Here are some points, each followed by its number:
-23:15:8:-13:12:-7:-21:12:-11:-12:-22:-1:-36:49:2:-51 0
-42:13:-10:-19:-13:23:11:-26:9:-3:24:-18:3:-7:10:38 1
-1:28:-1:8:27:14:6:-36:10:-2:-3:2:-1:1:1:0 2
9:10:3:-44:5:0:-19:-14:-8:-13:-3:2:-1:1:1:0 3
12:-33:7:24:37:-2:19:36:-41:-4:-7:17:14:7:-15:13 4
-127:14:19:7:-4:13:-31:44:-13:-24:-20:41:-46:25:36:17 5
28:-21:15:2:-7:-1:9:91:-40:-2:-35:43:15:37:-24:-16 6
-12:-36:-3:13:-16:12:-28:1:1:-18:-11:-10:16:8:-18:19 7
-127:41:-30:23:-33:63:-26:13:-22:-52:-28:21:-43:8:9:48 8
1:-12:-23:12:-10:11:-14:44:-13:-7:-27:10:-20:-6:-7:14 9
-122:12:4:-15:-26:48:-24:6:-26:-26:-25:11:-48:7:1:0 10
-26:2:-2:-11:25:-5:0:-4:-8:2:-17:4:-29:6:-10:-6 11
-51:1:-11:23:-12:28:-10:40:-11:-18:-30:-4:-19:-32:-12:13 12
1:19:8:-7:9:32:-29:13:-24:-20:-13:5:-9:28:-23:1 13
26:-19:-8:-14:2:-6:13:-5:-3:-15:23:-11:7:47:-26:-17 14
-66:67:0:7:-30:22:-38:74:-30:-29:-77:40:-21:19:0:6 15
82:-8:0:6:42:-32:28:44:-25:11:15:-21:3:15:-19:-17 16
-99:2:-31:23:11:42:-18:48:-47:-35:-57:12:-56:-60:30:41 17
12:-35:18:16:7:-8:11:16:-14:-1:-18:-1:14:0:-6:9 18
-4:14:-1:11:-13:11:-14:87:-6:-5:-51:32:-1:1:1:0 19
9:4:-24:-8:-13:3:10:-17:9:-10:10:-14:19:-18:8:18 20
-10:31:8:29:5:5:-14:29:-10:-1:-29:10:0:14:5:17 21
24:-24:-3:33:24:9:-8:45:-14:4:-18:27:21:11:-16:0 22
New points follow, each followed by the numbers of its five nearest points above by angle, seen from the average point of the numbered points, nearest first.
-50:3:23:20:19:-2:-4:20:-25:-34:-3:2:-1:1:1:0 5 10 17 4 8
-54:17:10:17:-26:-14:1:4:-12:-31:-24:18:14:-34:-11:-7 12 10 8 17 20
127:-44:-21:-19:-6:-61:37:-93:97:45:102:-46:38:-30:21:-70 20 14 2 3 16
-4:-9:-27:14:-26:3:-4:-11:8:-24:2:-3:18:4:0:13 20 7 1 14 2
-10:6:26:-6:0:-28:6:-2:-3:12:-6:2:4:29:-12:-12 14 11 3 18 0
-4:4:3:10:-17:18:-4:-5:13:1:8:-6:-5:-40:19:-3 20 1 2 3 7
-45:-25:-10:17:32:18:-12:38:-30:-40:-13:15:1:36:-15:13 4 5 22 8 6
-31:8:13:-12:-6:6:-8:22:-1:-26:-27:-7:-41:29:1:-28 0 10 11 5 15
4:-7:-24:16:-59:-27:25:-40:29:9:48:-14:26:-25:12:24 20 1 7 2 14
39:-63:19:1:22:-24:2:0:-16:20:16:-4:-38:-29:19:6 18 16 4 11 14
-6:3:-4:16:-2:-1:-22:-38:-1:-1:-11:-19:10:1:-10:1 2 20 7 3 1
82:-1:7:2:34:-19:32:15:10:9:12:-19:35:15:-25:3 16 14 18 22 4
-124:33:16:33:-39:44:-1:15:-48:-44:16:36:-48:21:6:29 8 10 5 17 15
12:-9:37:-14:-9:4:3:11:-18:6:-4:13:-19:42:1:-20 14 0 16 3 6
28:37:-6:2:37:-6:-39:-65:24:12:-28:-6:9:-37:16:10 2 3 20 11 1
-15:31:-21:11:-21:26:6:25:18:-26:-15:-1:-1:1:1:0 20 1 2 12 8
-50:26:-3:25:-71:47:-18:26:-6:-11:-3:2:-1:1:1:0 8 10 12 15 1
33:29:6:-5:28:-4:19:-62:23:29:-17:-39:9:16:0:4 2 20 3 11 14
21:-16:-15:-8:1:5:6:-15:-17:7:-3:-20:10:21:-18:12 14 20 16 18 3
31:13:-44:29:-18:30:-22:-2:-18:14:3:-2:10:-47:23:-16 20 2 9 16 3
-37:35:-7:-10:42:41:-21:-16:0:-2:-3:2:-1:1:1:0 2 1 11 3 13
12:-39:14:1:34:0:14:57:-40:-19:6:23:-3:21:-13:10 4 6 22 16 18
-60:-6:-6:-4:44:29:-15:0:-26:-29:-22:22:34:12:-7:-5 10 5 8 2 4
-35:-7:-2:2:16:10:3:37:-12:-17:-12:22:-2:1:1:0 4 5 6 22 17
-15:43:-6:45:2:26:-13:24:-2:-6:-15:17:-16:30:-24:-1 21 13 15 2 8
-41:5:8:-1:-23:21:-8:31:-15:-29:-42:25:-12:52:2:8 15 5 10 8 0
-12:-3:5:-31:-54:-13:19:-30:-13:12:33:-26:-23:33:-13:-17 14 1 3 20 11
-37:11:31:-14:-7:-1:-3:39:-6:-7:-28:-2:-38:54:26:-23 0 5 15 10 11
-45:36:15:-6:-65:27:6:-3:-7:-8:-10:4:-16:24:-6:0 10 1 8 15 5
-34:38:27:-6:-29:28:-3:25:5:-9:-27:-10:-7:-2:-6:10 15 10 1 12 8
-59:19:-18:2:10:14:-28:3:3:-18:-27:-3:-30:-85:72:45 17 12 8 1 5
-17:15:14:-2:33:24:-24:59:13:-61:4:45:-7:94:8:-68 0 13 6 14 5
-15:-17:-25:39:6:23:-25:-7:0:-31:-4:20:-37:-45:61:13 17 20 12 2 9
-13:15:10:-5:-3:26:-17:34:-17:-18:-35:18:11:-7:13:10 19 15 21 6 17
-22:31:16:-12:-3:19:-26:87:13:-33:-57:2:-1:1:1:0 19 15 6 21 12
3:6:14:20:8:-3:-7:54:-9:-6:-12:21:-4:-45:8:7 19 22 9 18 4
8:-50:34:23:27:-23:5:17:5:-11:-11:-1:-24:-41:0:-10 18 4 16 22 11
24:14:17:-19:20:0:21:37:1:-15:-9:14:34:1:1:0 16 18 22 4 6
-32:7:-17:16:3:7:-13:31:-25:1:-40:16:-42:-35:26:14 17 12 9 5 8
-54:46:-16:-2:-67:40:-5:0:-25:-11:-17:4:-1:-21:-21:12 8 10 12 1 15
-58:-54:20:44:15:-6:-5:14:-10:-25:-22:6:-20:-21:23:29 17 12 5 18 7
59:-29:-4:-1:39:-21:30:11:-3:1:16:-11:33:30:-14:-19 16 14 18 4 22
115:1:-4:-43:-57:-65:58:-88:74:69:90:-40:60:1:1:0 20 14 3 2 16
28:-1:-7:-18:37:-17:-4:14:-5:22:-3:2:-1:1:1:0 16 3 14 18 11
7:-21:14:-15:-3:-4:-8:42:-10:-25:-35:-2:1:20:-3:0 6 18 16 14 22
19:18:-12:12:58:-7:18:8:-13:11:27:-16:-20:-44:-7:-14 16 2 11 20 4
69:-19:28:-23:11:-65:40:-70:20:56:32:-20:10:43:-35:-58 14 16 2 3 11
91:-8:8:5:27:-30:32:29:-19:18:18:22:40:1:1:0 16 18 4 22 14
-61:33:-14:13:-11:26:-8:13:-16:-12:-25:31:-15:-9:10:39 8 17 5 10 15
-100:20:-32:-27:-92:34:6:-17:24:6:102:18:1:-26:28:40 1 20 8 10 5
